Some points, one per row:
ndarray[0.072 1.036 -0.854 0.560 0.218 -0.504 -0.753 -0.070 -0.883
        -0.877 -0.882 1.149 -0.314 0.535 0.615 1.228]
ndarray[-1.368 0.479 -0.084 -0.549 -0.137 1.319 1.158 1.318 -1.341
        -1.168 -0.558 -0.513 0.738 -0.722 -0.792 -1.053]
ndarray[0.641 0.027 -0.749 1.471 1.169 1.508 0.148 -1.354 1.569
        1.787 2.036 -1.000 -1.512 1.516 1.369 0.425]
ndarray[0.075 0.178 0.358 -0.540 -0.519 -0.875 -1.330 0.507 0.167
        0.000 -0.636 1.244 -0.008 -0.417 -0.158 0.261]
ndarray[0.854 1.534 -1.403 1.337 0.967 -0.585 -1.132 -1.168 1.319
        0.723 0.517 1.240 -0.974 1.157 1.012 1.079]
ndarray[0.414 0.075 0.188 -0.440 -0.595 -1.237 -0.981 0.105 0.175
        0.096 0.141 1.018 -0.388 0.086 0.207 0.787]
ndarray[0.564 1.091 -1.710 1.750 1.681 1.106 -0.553 -1.147 1.708
        1.463 1.809 0.219 -1.534 1.510 1.615 0.771]
ndarray[1.005 -1.716 1.838 -1.690 -2.072 -2.389 -0.311 0.282 -0.116
        0.822 0.173 -1.164 0.589 -0.931 -0.820 -0.739]
ndarray[0.997 1.443 -0.926 0.773 0.422 -0.812 -1.466 -0.874 1.094
        0.533 0.763 1.739 -0.666 0.346 0.485 0.907]
ndarray[-1.380 -1.105 1.607 -1.520 -1.122 1.157 0.754 1.533 -0.506
        -0.109 0.046 -0.987 1.299 -1.534 -1.649 -1.872]
ndarray[0.419 1.031 -1.559 1.526 2.137 1.705 -0.265 -1.298 1.714
        1.299 1.575 0.031 -1.611 1.642 1.477 0.718]
ndarray[-1.244 0.201 0.249 -0.980 -0.034 1.184 1.126 0.923 -1.479
        -1.494 -0.621 -0.763 1.051 -1.059 -0.825 -1.207]
ndarray[-0.833 1.502 -1.583 1.229 1.686 1.073 -0.233 1.262 -1.701
        -1.723 -1.502 1.255 -0.026 0.239 -0.015 0.527]
ndarray[-0.096 -1.183 1.842 -1.694 -1.676 -0.730 0.207 0.870 -0.144
        0.907 0.527 -1.160 0.814 -1.199 -1.229 -1.419]
ndarray[0.329 1.854 -1.107 0.935 1.070 -0.378 -0.519 -1.166 0.228
        -0.377 -0.411 1.460 -0.336 0.872 0.575 1.326]
ndarray[-1.201 -0.494 0.927 -1.099 -0.425 0.788 1.418 1.128 -0.969
        -1.047 -0.812 -1.096 1.131 -1.261 -1.089 -1.280]
ndarray[1.186 -0.114 -0.869 1.334 1.030 1.157 -0.178 -1.501 1.839
        1.614 2.067 -0.789 -1.369 1.497 1.420 0.863]
ndarray[0.517 1.755 -1.152 1.160 0.675 -0.478 -0.857 -1.165 -0.049
        -0.375 -0.295 1.309 -0.636 0.810 0.618 0.911]
ndarray[-0.328 -0.378 0.409 -0.293 -0.387 0.396 1.223 -0.549 -0.138
        -0.087 0.753 -0.967 0.232 -0.159 0.090 0.035]
ndarray[-1.154 -1.298 1.541 -1.425 -0.908 0.892 1.370 1.347 -0.416
        -0.248 0.070 -1.298 1.444 -1.373 -1.353 -2.071]
ndarray[0.315 1.336 -0.934 0.813 0.433 -0.377 -0.989 -0.323 -0.779
        -0.577 -0.695 1.233 -0.459 0.617 0.991 1.282]
ndarray[0.856 -0.861 0.356 -0.137 -0.653 -1.022 -0.139 -0.146 0.561
        0.430 0.015 0.605 -0.395 0.444 0.050 0.742]
ndarray[-1.564 0.869 -0.615 0.418 0.820 1.315 -0.177 1.170 -1.687
        -1.309 -1.129 0.716 0.265 -0.249 -0.266 -0.378]
ndarray[0.292 0.583 -0.139 0.149 -0.119 -0.480 -0.570 -0.622 0.627
        0.416 0.445 0.687 -0.577 0.232 0.532 0.636]
ndarray[0.450 1.687 -1.162 1.268 0.708 -0.409 -0.611 -1.445 0.078
        0.010 -0.093 1.247 -0.384 0.588 0.714 1.281]
ndarray[-0.571 0.347 -0.203 -0.163 0.250 -0.221 -1.217 1.341 -1.126
        -1.188 -1.516 1.056 0.377 -0.072 -0.176 -0.044]
ndarray[0.772 -0.938 0.992 -0.647 -0.786 -0.969 0.338 0.242 0.300
        0.437 -0.024 -0.045 0.161 -0.234 -0.214 0.048]
ndarray[-1.423 1.249 -0.569 0.106 0.637 1.612 0.623 1.402 -1.805
        -1.513 -1.051 0.072 0.680 -0.430 -0.558 -0.809]
ndarray[-1.874 -0.314 0.854 -1.083 -0.548 1.386 2.058 0.690 -0.927
        -1.231 -0.626 -1.393 1.476 -1.195 -1.126 -1.449]
ndarray[-0.479 -1.276 1.630 -1.425 -1.640 -0.355 0.003 0.828 -0.357
        0.290 0.636 -1.154 0.725 -1.105 -1.204 -1.218]
ndarray[0.705 -0.954 0.283 -0.018 -0.775 -0.839 -0.139 -0.393 0.680
        0.555 0.177 0.715 -0.622 0.288 0.301 0.585]
ndarray[0.629 1.517 -0.963 0.924 0.693 -0.529 -0.899 -1.215 0.646
        0.332 -0.100 1.490 -0.427 0.683 0.461 1.109]
ndarray[1.112 -1.303 1.399 -1.284 -1.484 -1.778 -0.241 -0.114 0.240
        0.683 0.273 -0.733 0.108 -0.705 -0.520 -0.136]
ndarray[0.117 -1.538 1.749 -1.680 -1.454 -1.035 -0.039 0.452 -0.145
        0.497 0.750 -1.435 0.797 -1.201 -1.121 -1.049]
ndarray[1.006 -1.701 1.623 -1.745 -1.993 -2.038 -0.190 0.265 0.048
        0.819 0.369 -1.105 0.355 -0.989 -0.776 -0.302]
ndarray[2.171 -0.549 -0.644 1.308 1.006 -0.528 -0.363 -1.758 1.557
        1.680 1.097 -0.652 -1.642 1.620 1.861 0.923]
ndarray[0.535 1.538 -0.845 0.889 0.592 -0.864 -0.883 -1.355 0.287
        -0.036 -0.099 1.458 -0.526 0.754 0.613 1.422]
ndarray[-1.721 1.186 -0.822 0.528 0.812 1.211 -0.776 1.568 -1.406
        -1.530 -0.913 0.794 0.302 -0.320 -0.174 -0.222]
ndarray[-1.134 -1.318 1.501 -1.271 -1.050 1.094 1.201 1.509 -0.183
        -0.214 -0.008 -0.987 1.331 -1.369 -1.586 -1.892]
ndarray[-2.070 -1.006 1.070 -1.336 -0.862 1.299 2.199 0.600 -0.995
        -1.170 -0.404 -1.685 1.393 -1.075 -1.035 -1.694]
ndarray[-1.403 -1.362 1.414 -1.366 -1.002 1.122 1.273 1.370 -0.407
        -0.260 -0.024 -1.104 1.468 -1.463 -1.309 -1.828]
ndarray[0.640 1.035 -0.733 0.303 0.126 -0.559 -1.684 -0.274 0.457
        0.557 0.247 1.618 -0.455 0.386 0.167 0.976]
ndarray[-0.735 1.143 -1.229 0.990 1.136 0.192 -1.503 1.645 -0.927
        -1.023 -1.192 1.503 -0.100 0.293 -0.246 0.043]
ndarray[1.097 0.570 -0.466 0.318 -0.182 -1.240 -1.097 -0.619 1.140
        0.745 0.361 1.323 -0.629 0.468 0.551 1.165]
ndarray[0.708 -1.250 0.798 -0.603 -0.690 -0.590 0.503 0.567 0.199
        0.579 0.292 -0.790 -0.187 -0.411 -0.442 -0.626]
ndarray[-0.966 -1.007 1.429 -1.369 -1.386 0.462 0.262 0.894 -0.274
        0.469 0.298 -1.421 0.928 -1.150 -1.496 -1.581]
ndarray[-0.328 -0.891 -0.274 0.359 0.676 1.440 0.494 -0.562 0.845
        1.231 1.409 -1.638 -0.975 0.746 0.827 -0.191]
ndarray[2.122 -0.726 -0.873 1.308 1.001 0.078 -0.132 -1.460 1.546
        1.989 1.412 -0.630 -1.655 1.521 1.546 0.805]
ndarray[0.473 0.508 -1.424 1.735 2.063 1.790 0.674 -2.006 1.856
        1.712 1.925 -0.308 -1.634 1.606 1.615 0.809]
ndarray[-1.348 -0.855 0.841 -1.256 -0.782 1.100 1.638 1.022 -1.007
        -0.902 -0.444 -1.316 1.359 -1.120 -1.415 -1.409]
ndarray[0.986 1.501 -0.971 0.860 0.577 -0.755 -1.199 -1.190 0.648
        0.430 0.165 1.560 -0.587 0.526 0.675 1.140]
ndarray[0.704 -1.433 1.876 -1.661 -2.092 -2.094 -0.295 0.570 -0.217
        0.443 0.206 -1.127 0.751 -1.157 -1.282 -0.958]
ndarray[0.463 -1.335 1.926 -1.823 -1.813 -1.607 0.020 0.500 0.006
        0.642 0.567 -1.307 0.734 -1.305 -1.029 -1.193]
ndarray[2.023 -0.642 -0.981 1.492 0.946 -0.825 -0.606 -1.604 1.409
        1.331 0.575 -0.345 -1.800 1.857 1.896 1.537]
ndarray[-1.364 -1.258 1.413 -1.448 -1.001 0.984 1.796 0.873 -0.767
        -0.480 0.010 -1.515 1.214 -1.061 -1.451 -1.466]
ndarray[-0.065 -1.688 1.286 -1.516 -0.937 -0.583 1.484 0.455 -0.962
        -0.715 -0.697 -1.391 1.198 -1.305 -1.088 -1.192]
ndarray[-1.976 -0.673 1.090 -1.047 -0.700 1.676 2.186 0.694 -1.321
        -1.335 -0.380 -1.285 1.422 -1.103 -1.032 -1.801]
ndarray[-1.945 -1.041 1.050 -1.202 -0.618 1.367 2.531 0.542 -1.132
        -1.269 -0.304 -1.750 1.402 -1.395 -1.268 -1.721]
ndarray[1.069 1.320 -0.469 0.225 -0.132 -0.872 -1.452 -0.758 1.188
        0.836 0.646 1.540 -0.425 0.479 0.459 1.084]
ndarray[1.724 -0.787 -1.008 1.464 0.950 -0.671 -0.857 -1.724 1.522
        1.326 0.703 -0.136 -1.683 1.656 1.798 1.511]
ndarray[1.799 -0.586 -0.647 1.074 0.722 0.132 -0.102 -1.525 1.519
        1.997 1.470 -0.769 -1.597 1.712 1.697 0.687]
ndarray[-1.176 1.012 -0.817 0.096 0.789 1.033 0.131 1.375 -1.486
        -1.490 -0.629 0.410 0.526 -0.289 -0.555 -0.547]
ndarray[0.022 0.216 0.228 -0.356 -0.577 -1.152 -0.983 -0.026 0.368
        0.202 -0.095 1.080 -0.125 -0.051 0.096 0.646]
ndarray[-0.985 -1.382 1.276 -1.216 -0.821 0.127 1.213 1.105 -0.752
        -0.746 -0.647 -1.467 1.753 -1.208 -1.456 -1.759]
ndarray[-0.164 1.662 -1.789 1.305 1.617 0.432 -0.582 -0.070 -0.758
        -1.114 -1.385 1.402 -0.156 0.511 0.281 0.670]
ndarray[0.894 1.594 -1.117 1.143 0.864 -0.731 -1.336 -1.048 1.289
        0.582 0.436 1.132 -0.562 0.640 0.524 1.071]
ndarray[-0.271 -1.155 0.250 0.165 0.548 1.120 0.497 -0.229 0.663
        1.141 1.285 -1.704 -0.614 0.540 0.764 -0.144]
ndarray[-2.078 -1.027 1.135 -1.135 -0.887 1.385 2.301 0.681 -0.877
        -1.170 -0.519 -1.604 1.304 -1.276 -1.137 -1.450]
ndarray[-1.000 1.161 -1.260 0.756 1.029 1.229 -0.395 1.155 -1.675
        -1.655 -1.453 1.038 0.418 0.087 -0.073 -0.032]
ndarray[-1.200 -1.456 1.434 -1.457 -0.995 0.936 1.731 1.021 -0.847
        -0.737 -0.431 -1.563 1.408 -1.496 -1.276 -1.797]
ndarray[0.498 -0.170 0.044 0.256 -0.339 -0.806 -0.625 -0.221 0.385
        0.248 -0.107 0.847 -0.373 0.203 0.366 0.932]
ndarray[1.694 -0.408 -0.934 1.596 0.881 0.800 -0.154 -1.518 1.470
        1.738 1.884 -0.572 -1.879 1.723 1.579 0.895]
ndarray[1.404 0.492 -0.702 0.891 0.687 -0.898 -1.180 -0.818 1.352
        0.929 0.581 0.828 -1.004 0.652 1.069 1.067]
ndarray[-1.297 -1.192 1.304 -1.407 -1.016 1.106 1.496 1.378 -0.506
        -0.471 -0.072 -1.432 1.386 -1.242 -1.597 -1.890]
ndarray[-1.168 -1.014 1.424 -1.245 -1.067 1.293 0.863 0.883 -0.324
        0.128 0.555 -1.333 0.898 -1.188 -1.105 -1.461]
ndarray[0.403 0.286 -1.537 1.841 1.988 1.872 0.622 -1.592 1.764
        1.673 1.972 -0.766 -1.777 1.648 2.054 0.727]
Then 33 other points, each followed by its number:
ndarray[-1.235 1.272 -0.452 -0.059 0.677 1.557 0.374 0.939 -1.231
        -1.142 -0.630 0.296 0.374 -0.272 -0.377 -0.269] 0
ndarray[0.439 0.217 0.219 -0.168 -0.591 -1.419 -0.840 -0.081 0.702
        0.062 0.119 0.747 -0.316 -0.154 -0.019 0.669] 1
ndarray[0.329 0.457 -0.412 0.529 0.313 -0.618 -0.899 -0.145 -0.022
        -0.053 -0.272 0.984 -0.331 0.496 0.171 0.624] 2
ndarray[0.093 1.538 -1.285 0.961 0.799 0.062 -0.449 -0.257 -0.174
        -0.531 -0.542 1.657 -0.233 0.534 0.493 0.715] 3
ndarray[0.419 1.516 -1.210 1.214 0.843 -0.650 -0.680 -1.029 0.035
        -0.297 -0.217 1.333 -0.012 0.532 0.844 1.220] 4
ndarray[-0.275 1.397 -1.558 1.311 1.596 0.738 -0.415 0.477 -1.090
        -1.390 -1.537 1.440 0.112 0.355 0.295 0.815] 5
ndarray[-0.259 -1.008 1.193 -0.925 -1.024 0.085 1.532 -0.562 -0.308
        0.112 0.659 -1.620 0.256 -0.747 -0.608 -0.632] 6
ndarray[1.842 -0.523 -1.061 1.841 1.275 -0.706 -0.665 -1.882 1.707
        1.526 0.783 -0.335 -1.543 1.575 1.931 1.481] 7
ndarray[1.014 -0.878 0.324 -0.049 -0.632 -0.971 -0.103 -0.714 1.245
        0.930 0.298 -0.009 -0.455 0.308 0.274 0.378] 8
ndarray[-1.257 -1.179 1.148 -1.322 -1.225 1.193 0.506 1.241 -0.441
        -0.058 0.136 -1.003 1.141 -1.415 -1.568 -1.850] 9
ndarray[1.145 -0.335 -0.871 1.586 1.600 1.244 0.732 -1.625 1.734
        1.471 1.600 -0.823 -1.847 1.759 1.695 0.806] 10
ndarray[0.143 0.880 -1.586 1.894 1.955 1.891 0.144 -1.359 1.618
        1.387 1.984 -0.388 -1.664 1.451 1.718 0.505] 11
ndarray[2.088 -0.372 -1.132 1.777 1.341 -0.200 -0.358 -1.531 1.644
        1.628 1.028 -0.487 -1.703 1.846 1.529 1.233] 12
ndarray[0.528 -0.095 0.076 -0.105 -0.473 -1.254 0.186 -0.794 0.489
        0.243 -0.004 0.595 -0.155 0.243 0.549 0.804] 13
ndarray[0.503 -1.067 0.408 -0.537 -0.361 -0.021 0.593 0.337 0.269
        0.631 0.618 -0.922 0.105 -0.089 0.025 -0.454] 14
ndarray[-0.608 -1.544 1.640 -1.376 -1.184 0.246 1.023 0.719 -0.409
        0.143 0.192 -1.421 0.923 -1.360 -1.313 -1.652] 15
ndarray[0.981 -1.981 1.885 -1.657 -2.058 -2.105 -0.578 0.590 -0.082
        0.579 0.073 -1.189 0.599 -1.278 -1.013 -0.659] 16
ndarray[-0.556 0.874 -0.733 0.340 0.728 0.087 -1.199 1.579 -1.048
        -1.100 -1.340 1.236 0.283 -0.012 -0.276 0.177] 17
ndarray[0.447 -1.107 1.354 -1.130 -1.145 -1.588 1.259 -0.633 -0.444
        -0.309 -0.291 -0.863 0.710 -0.369 -0.301 -0.284] 18
ndarray[-1.266 1.209 -1.350 0.548 1.259 1.883 0.150 1.619 -1.830
        -1.695 -1.208 0.514 0.450 0.077 -0.283 -0.280] 19
ndarray[-1.195 -1.005 1.583 -1.339 -1.144 1.044 1.193 0.882 -0.550
        -0.411 0.248 -1.547 1.318 -1.110 -1.357 -1.610] 20
ndarray[-0.584 -0.943 1.633 -1.327 -1.362 0.278 0.281 1.058 -0.353
        0.368 0.699 -1.214 0.791 -1.103 -1.207 -1.600] 21
ndarray[0.742 -0.333 -0.541 1.336 0.919 1.615 0.521 -1.512 1.579
        2.024 2.363 -1.340 -1.620 1.438 1.308 0.446] 22
ndarray[0.440 1.196 -0.704 0.661 0.332 -0.572 -0.767 -1.146 0.058
        -0.126 -0.385 1.646 -0.503 0.676 0.489 1.161] 23
ndarray[-0.151 -1.486 1.436 -1.481 -1.219 -1.010 1.444 0.202 -0.724
        -0.680 -0.685 -1.349 1.080 -1.122 -0.983 -1.239] 24
ndarray[1.390 0.056 -0.897 1.057 0.930 -0.801 -0.735 -1.307 1.624
        0.888 0.821 0.259 -1.423 1.364 1.437 1.400] 25
ndarray[-0.744 -0.025 0.209 -0.638 -0.045 -0.230 -0.254 1.300 -0.923
        -1.054 -1.485 0.246 0.653 -0.667 -0.665 -0.519] 26
ndarray[-0.177 1.196 -0.777 0.444 0.177 -0.752 -0.924 0.012 -0.878
        -0.750 -0.958 1.353 -0.321 0.311 0.558 1.026] 27
ndarray[-1.054 1.083 -1.574 0.960 1.198 1.098 -0.522 1.225 -1.367
        -1.629 -1.460 1.399 0.270 0.055 0.264 0.452] 28
ndarray[0.011 0.320 0.044 -0.277 -0.102 -0.743 -1.305 1.475 -0.369
        -0.590 -0.726 1.087 0.181 -0.343 -0.232 -0.028] 29
ndarray[0.511 0.069 0.364 -0.115 -0.571 -0.969 -0.642 -0.649 0.830
        0.383 0.069 0.868 -0.361 0.333 0.243 0.809] 30
ndarray[0.632 -0.127 -0.267 0.237 -0.093 -0.982 -0.740 -0.145 0.291
        0.301 0.272 1.100 -0.444 0.220 0.367 0.682] 31
ndarray[0.267 -1.459 1.559 -1.090 -1.370 -1.460 1.326 0.031 -0.604
        -0.418 -0.370 -1.431 0.979 -0.967 -0.587 -0.474] 32
Which two of these numbered points are nearest to each point below, ignoring the 3 directions in which the first points spread most? Their numbers follow each, nearest first.
ndarray[-0.052 1.392 -0.751 0.652 0.326 -0.586 -1.014 -0.147 -1.233
        -0.928 -1.039 1.128 -0.480 0.734 0.782 1.150] > 27 6
ndarray[-0.387 1.139 -0.720 0.664 0.427 -0.463 -0.870 0.026 -1.203
        -0.889 -0.920 1.227 -0.164 0.430 0.458 1.236] > 27 2
ndarray[-0.314 1.461 -1.258 1.220 1.246 0.604 -0.445 0.534 -1.065
        -1.066 -1.418 1.533 -0.143 0.391 0.234 0.398] > 5 10
ndarray[-0.525 1.188 -1.271 0.932 1.048 0.387 -1.458 1.451 -1.402
        -1.131 -1.726 1.495 0.009 0.284 0.069 0.321] > 17 19
ndarray[-0.321 1.271 -1.041 0.742 0.397 -0.545 -0.936 0.133 -0.800
        -0.827 -0.719 1.087 -0.329 0.639 0.827 0.935] > 27 25
ndarray[0.993 -1.164 0.879 -0.596 -0.800 -1.030 0.397 0.275 0.059
        0.384 0.276 -0.313 -0.108 -0.261 -0.369 -0.273] > 10 14
ndarray[-1.256 0.986 -0.505 0.018 0.534 1.510 -0.090 1.298 -1.369
        -1.516 -0.925 0.383 0.615 -0.110 -0.306 -0.404] > 0 19
ndarray[-0.277 -1.427 1.758 -1.505 -1.652 -0.517 0.259 0.459 -0.164
        0.470 0.254 -1.291 1.042 -1.082 -0.988 -1.075] > 20 15
ndarray[2.262 -0.410 -0.958 1.482 1.136 -0.494 -0.550 -1.595 1.536
        1.420 1.159 -0.541 -1.713 1.874 1.701 1.038] > 12 5
ndarray[-1.115 -1.044 1.509 -1.367 -1.570 0.660 0.201 1.027 -0.277
        0.576 0.677 -1.435 0.782 -1.157 -1.422 -1.618] > 21 9
ndarray[1.289 -0.354 -0.715 1.394 0.992 0.782 0.223 -1.474 1.657
        1.851 1.939 -1.075 -1.788 1.666 1.322 0.757] > 2 22
ndarray[0.625 -1.534 1.605 -1.761 -1.819 -2.171 -0.078 0.306 0.091
        0.446 -0.133 -0.881 0.876 -1.005 -0.979 -0.427] > 25 2
ndarray[-0.933 0.146 -0.018 -0.860 0.042 -0.347 -0.572 1.239 -1.119
        -1.184 -1.565 0.530 0.791 -0.547 -0.476 -0.501] > 26 25
ndarray[-1.485 -1.224 1.427 -1.017 -0.938 1.147 0.819 1.276 -0.432
        0.215 0.226 -1.342 0.838 -1.366 -1.736 -1.981] > 9 21
ndarray[1.085 -1.744 1.836 -1.686 -1.968 -2.477 -0.268 0.313 -0.291
        0.680 0.263 -0.988 0.449 -1.082 -0.635 -0.734] > 16 27
ndarray[2.032 -0.515 -1.010 1.309 1.050 -0.512 -0.737 -1.699 1.552
        1.633 0.960 -0.445 -1.692 1.842 1.694 1.220] > 12 5
ndarray[0.733 -1.434 1.716 -1.638 -1.872 -1.819 -0.136 0.353 0.193
        0.313 0.213 -1.332 0.690 -1.182 -1.084 -0.551] > 16 25
Here are 33 other points, each followed by its number:
ndarray[-0.385 -1.468 1.620 -1.378 -1.597 -0.284 1.259 -0.493 -0.094
        -0.114 0.581 -1.703 0.822 -1.107 -0.610 -0.725] 0
ndarray[1.188 -0.375 -0.628 1.226 0.892 0.926 0.047 -1.420 1.623
        1.878 1.849 -0.881 -1.548 1.760 1.711 0.795] 1
ndarray[0.084 1.279 -0.780 0.603 0.451 -0.733 -0.981 -0.419 -0.771
        -0.513 -0.511 1.351 -0.359 0.572 0.705 1.143] 2
ndarray[0.141 1.353 -0.978 0.508 0.834 -0.090 -1.452 0.695 0.012
        -0.290 -0.542 1.747 -0.238 0.308 0.111 0.490] 3
ndarray[-1.517 -1.255 1.363 -1.243 -0.551 1.115 1.465 0.937 -0.848
        -0.944 -0.443 -1.598 1.467 -1.283 -1.273 -1.532] 4
ndarray[-1.750 -0.968 0.902 -1.005 -0.910 1.519 2.436 0.274 -1.008
        -1.386 -0.195 -1.572 1.338 -1.174 -0.863 -1.614] 5
ndarray[-0.329 -0.800 0.830 -0.358 -0.574 0.109 1.574 -0.870 0.116
        -0.049 0.523 -1.447 0.157 -0.206 0.067 -0.070] 6
ndarray[-0.355 0.334 -0.204 -0.261 -0.038 -0.516 -1.368 1.183 -0.138
        -0.773 -1.100 1.234 0.414 -0.237 -0.389 -0.065] 7
ndarray[0.505 -0.846 0.752 -1.065 -1.281 -1.352 -0.410 0.045 0.430
        0.491 0.002 0.484 -0.156 -0.202 0.080 0.581] 8
ndarray[0.130 1.383 -1.109 0.937 1.154 -0.154 -0.610 -0.663 -0.286
        -0.606 -1.147 1.400 0.127 0.517 0.599 0.863] 9
ndarray[0.637 1.334 -1.541 1.299 1.259 -0.105 -1.236 -1.272 1.462
        1.056 0.860 0.984 -1.316 1.209 1.274 1.340] 10
ndarray[-0.668 -0.058 0.129 -0.664 -0.162 -0.375 -0.890 1.348 -0.936
        -1.162 -1.430 0.459 0.725 -0.827 -0.631 -0.469] 11
ndarray[0.285 1.703 -1.496 1.067 1.316 0.179 -0.531 -0.603 -0.215
        -0.469 -1.168 1.601 -0.184 0.548 0.427 0.511] 12
ndarray[0.612 -0.102 0.375 -0.296 -0.505 -1.063 -0.364 -0.605 0.875
        0.907 0.328 0.019 -0.278 0.413 0.372 0.639] 13
ndarray[-0.473 0.343 -0.100 -0.319 0.028 -0.223 -1.397 1.635 -0.358
        -0.648 -1.148 1.048 0.329 -0.197 -0.629 -0.202] 14
ndarray[-1.539 -1.160 1.186 -1.288 -0.690 0.887 1.747 0.885 -1.086
        -0.898 -0.389 -1.418 1.444 -1.265 -1.197 -1.403] 15
ndarray[1.710 -0.080 -0.630 1.174 1.075 -0.747 -0.857 -1.219 1.421
        1.156 0.574 0.117 -1.519 1.418 1.603 1.443] 16
ndarray[-1.783 -1.421 1.297 -1.206 -0.767 1.285 2.269 0.618 -0.948
        -0.957 -0.297 -1.632 1.488 -1.275 -1.070 -1.431] 17
ndarray[0.039 1.457 -0.826 0.735 0.582 -0.296 -1.134 -0.038 -0.514
        -0.629 -0.474 1.332 -0.230 0.380 0.493 0.785] 18
ndarray[-0.414 1.196 -1.522 1.104 1.474 0.475 -1.113 1.340 -1.317
        -1.062 -1.426 1.833 -0.019 0.230 -0.154 0.057] 19
ndarray[-1.341 0.609 -0.320 -0.551 0.176 1.177 0.690 1.289 -1.484
        -1.444 -0.936 -0.319 0.718 -0.514 -0.613 -1.023] 20
ndarray[0.447 1.016 -1.636 1.471 1.584 0.459 -0.897 -1.305 1.624
        1.154 1.259 0.303 -1.516 1.540 1.331 1.133] 21
ndarray[-1.618 0.056 0.632 -1.076 -0.400 1.100 1.316 0.955 -1.151
        -1.082 -0.491 -1.059 1.247 -1.135 -0.893 -1.349] 22
ndarray[-0.589 -1.306 1.525 -1.079 -1.275 -0.312 1.639 -0.025 -0.366
        -0.216 0.328 -1.471 1.010 -1.199 -0.960 -1.029] 23
ndarray[0.788 1.508 -0.880 1.030 0.924 -0.612 -1.193 -1.146 1.012
        0.388 0.271 1.441 -0.656 0.671 0.336 0.882] 24
ndarray[-1.695 -1.166 1.327 -1.263 -1.097 1.366 2.131 0.721 -1.066
        -0.970 -0.273 -1.522 1.280 -1.052 -1.192 -1.575] 25
ndarray[0.694 0.108 0.068 -0.305 -0.608 -0.996 0.242 -0.876 0.527
        0.107 0.011 0.553 -0.387 0.290 0.090 0.677] 26
ndarray[0.825 1.455 -0.917 0.840 0.605 -0.559 -1.169 -0.960 0.774
        0.494 0.321 1.721 -0.465 0.557 0.275 1.073] 27
ndarray[0.216 1.159 -0.558 0.656 0.292 -0.818 -0.854 -0.637 -0.513
        -0.422 -0.356 1.469 -0.574 0.504 0.365 1.128] 28
ndarray[1.185 -1.695 2.340 -1.748 -1.959 -2.253 -0.434 0.595 0.114
        0.663 0.467 -1.303 0.774 -1.151 -0.782 -0.768] 29
ndarray[0.143 -0.675 -0.317 0.558 0.779 1.491 0.710 -0.838 1.092
        1.269 1.760 -1.522 -0.894 0.850 0.942 0.076] 30
ndarray[0.523 -1.642 1.648 -1.369 -1.654 -2.279 -0.452 0.515 -0.042
        0.421 -0.111 -0.476 0.636 -0.966 -0.680 -0.398] 31
ndarray[-0.895 -1.508 1.377 -1.528 -1.319 0.157 1.194 0.561 -0.535
        -0.331 -0.248 -1.696 1.352 -1.347 -1.027 -1.272] 32
Which two of these numbered points are nearest to each point below, ignoring the 3 directions in which the first points spread most? Their numbers follow each, nearest first.
ndarray[-1.168 1.471 -1.149 1.095 1.359 1.436 -0.124 1.593 -1.787
        -1.755 -1.214 0.782 0.292 0.246 0.053 -0.072] > 29 1
ndarray[0.597 -1.542 1.890 -1.686 -1.805 -1.714 -0.039 0.531 -0.085
        0.529 0.442 -1.141 0.864 -1.070 -1.022 -1.019] > 18 29
ndarray[1.738 -0.373 -1.045 1.184 1.003 -0.548 -0.607 -1.618 1.795
        1.221 0.620 -0.240 -2.000 1.626 1.731 1.317] > 16 31
ndarray[0.342 1.398 -1.138 0.594 0.478 -0.613 -0.938 -0.688 -0.412
        -0.517 -0.555 1.230 -0.217 0.400 0.533 1.116] > 32 15
ndarray[-1.646 0.026 0.581 -0.921 -0.332 1.133 1.370 0.926 -1.178
        -1.100 -0.354 -1.007 1.271 -1.180 -1.260 -1.281] > 22 18
ndarray[0.313 -0.990 0.504 -0.190 0.062 0.366 0.647 0.004 0.547
        1.041 0.672 -1.408 -0.378 0.134 0.067 -0.550] > 20 31
ndarray[0.700 1.489 -0.941 0.722 0.598 -0.555 -1.500 0.330 0.342
        0.150 -0.067 1.780 -0.575 0.425 0.166 0.795] > 3 10
ndarray[-1.122 -1.472 1.493 -1.210 -0.576 1.167 1.450 1.044 -0.795
        -0.740 -0.329 -1.504 1.352 -1.334 -1.360 -1.613] > 4 15
ndarray[-1.480 0.128 0.641 -0.938 -0.581 0.891 1.134 0.927 -1.355
        -1.261 -0.712 -0.903 0.946 -1.100 -0.937 -1.329] > 22 18
ndarray[-0.747 0.052 0.060 -0.675 -0.118 -0.528 -0.974 1.225 -0.816
        -1.046 -1.633 0.488 0.517 -0.809 -0.390 -0.463] > 11 7
ndarray[0.767 -0.538 0.584 -0.184 -0.997 -1.225 -0.498 -0.418 1.139
        0.647 0.298 0.854 -0.304 0.374 0.040 0.765] > 8 25
ndarray[0.691 1.638 -1.075 1.181 0.606 -0.581 -0.979 -1.077 0.964
        0.755 0.455 1.516 -0.720 0.560 0.426 1.121] > 27 24
ndarray[0.421 1.638 -0.993 1.140 0.731 -0.664 -0.637 -1.108 0.194
        -0.320 -0.082 1.573 -0.263 0.659 0.799 1.246] > 23 17
ndarray[-0.535 0.842 -0.476 -0.102 0.397 -0.420 -1.557 1.821 -0.651
        -0.527 -1.326 1.353 0.027 0.002 -0.767 -0.166] > 14 3
ndarray[-0.587 0.368 -0.272 -0.535 0.169 -0.423 -1.127 1.388 -0.968
        -1.144 -1.685 0.802 0.675 -0.413 -0.538 -0.487] > 11 7
ndarray[-0.066 1.571 -1.398 1.192 1.364 0.524 -0.117 -0.334 -0.222
        -0.762 -1.115 1.506 0.045 0.592 0.198 0.654] > 12 9
ndarray[0.548 1.784 -1.266 0.953 0.872 -0.847 -0.474 -1.432 0.292
        -0.082 -0.010 1.378 -0.517 0.581 0.770 1.160] > 23 22
